Each path is a new rotation, seen through one point. The rows after it are directions, each followed by how far the rotation turns it, in degrees per step (0 if it stays put).
Each turn is a multiple of 5 degrees from 10 to 175, or 0.
Each row of a path follows its step; steps can be skipped.
Path 1:
step 0: [ -7  21  15  -9 -14  -9   1 -24   0 -11  26  19  -7   5  27   0  -1 -10
   4  18   4   1   6  -1  10  -3   8  -2  14  20  -6 -18  -2   7   3 -10
  17   5   2   1 -11   8  19  17 -10   8   7   6   4  13  11  12   2]
step 1: [-16   5  25   5  14  -7 -21  -1  -3   0  12   6 -28   8  17 -11  10  -1
 -18   4  10  -3 -10  17   3   2  -7 -14   6   6 -12 -20  -5   6  -6  11
  -9   4   7   2   9   4   0  26 -14  20  15 -11 -12  -2   5  11  -7]
step 2: [  0   6   9  20   5   8 -12  -7 -11  -3  21  16 -31  13   7  28  -1   8
  -2  13  -8   2  -3  25  20   4  -4 -12   0  22   4 -24   0  -3   7   6
   9  -7  -7   5  -2   8  12  -8  10  15  -4   1   3  -7  11   3  -5]
step 3: [ 11   9  17  -7  10  -3   2 -18  -7  -9  27  16  -9  12   8  22   8  -6
 -11  12  12   4 -20  -9   4  -5   5 -11   6  14   0 -24  -2  18  -6   0
  -3  -8  31  11  -3   3 -10   1   4   2   9   6  -2   4   3  23  16]
step 4: [-14   8   8 -12  16  -9   5   4  -2   0  -1  11 -19   8   5  13   9   6
 -12 -12  22  -9  -6   6  16  15  -7 -13   2  20   1 -17 -12  -7 -22  -5
  -3  -6   3   2   4   3   9   5  17  35  -8   5  -8  10  -5  22   1]
step 5: [  4   4  11  -5  16 -10  -9  -4  -3 -10  14   6   1  25  14  20  -9  22
   7   2   3   5  -4  -4  -1   3 -19 -15  20   5  -4 -13   6 -15   7  18
 -12 -13  -5  15 -10  12  17  -9   9  12  -9   5 -11 -10  15  22   6]
step 6: [  3  -7 -12  -7  27   3   1  -5  -3 -12   5   0   0  12   2   4   4   2
 -22  -8  -4  21 -12  -7  18  -6  -7 -15  14  23  -5  -5  -8   4 -12   3
   5   9  22   1  10  16   6 -21   2   4   7   7 -10  -5   9  35  -4]
step 7: [-13  21   3  -8   4 -13   6   1   0 -20  -4  18   2   3  13  13 -12  15
  -4  11  -2   4 -14  -8  14   8   9  -6  14  19   4  17 -18 -22 -23   2
  -1   2  16   9  -9  20  13  -4   8  18 -11  -4   6   1  -1  15 -12]
step 8: [ -5 -13  20 -28  11 -14  -4 -13   5 -21   5   5   6  11   3   0   0   2
 -18   8  -9  -5  14  -5  12   7  -4 -15  21  -8  -1   4  -2  -9   7   9
 -13   1   7  23   7  30   4  -9  -7  21  10  -6  -4 -10   3  12  -6]
step 9: [ -6   6   6  -9  16  17 -15   7   9 -10  -4   4   2   7   3  12   5 -10
 -10  11   1  17  11   2  12   5   6  -8  15   8   2   1 -31  -9   3  -8
  22   3   5  -1   6  31  31  -8  -2   3   8   1 -11   0  19   7 -13]
step 10: [ -2  23  11  -9   3   7  -5  -3 -10 -12   3   6  -8   8  13   5 -14   7
  -6  19   3   7 -14   8  -5  16  18 -15  20 -14 -10  11 -23   3  -7   3
  -3  -9  17   6   0  14  -1 -23 -22  11  12 -21   3  -6   6   4 -10]
step 11: [ -7  -5  19 -17  -2   7   3 -13  -2   0   6  16   1   2   0   2   3  -5
 -13   7 -17  -7  10  21  25  20  -6  -8   9 -11  14  -1 -10   9  -3 -17
  18 -12  -1   2 -11  14   4 -16  -4  21  17 -17   4   4  -4  27  -9]
Speeds:
[ 0 -3 -5  4  0  5  4 -2  1  1 -1 -1 -4 -2 -3  0 -1 -7 -2 -1  2  1  3  0
  2  6 -2  1  2  3  0 -1  1 -6  1 -2 10  3 -4  0 -1 -1  0 -1  5  7  0  1
  1  2 -3  2 -5] => 155
[-1  5 -2  1  4  1  4  5 -5  1 -1  2 -4 -3  5  1 -7 -1  6 -1 -3 -4  1  2
  0 -1  5 -1 -5  2 -5  3  2 -4 -1  2 -2 -5 -5  6  2  4 -2 -3  0  3  2  5
 -2  1  0 -4 -1] => 135
[-1 -2 -2 -5  3  1 -1  0  0 -7  0 -4  2 -5 -1  0 -3  5  1 -3 -1 -2  1 -4
  0 -3  3  1  6  4  0  1  2 -5 -2 -4 -1  9 -3 -1 -3  6  2 -1 -3 -3  2 -5
 -3 -1 -3 -4 -1] => 35
[ 2  3 -7  1  5  3 -7  3 -4  1 -2 -3 -3  3  1 -4  2  1  2  3  0 -2  4  5
 -6  1 -5  0  2 -2 -5 -3  1 -3 -1  3  2  1  3 -2  0 -3  7 -1 -1 -4  3  0
  0 -6  1  2 -2] => 90
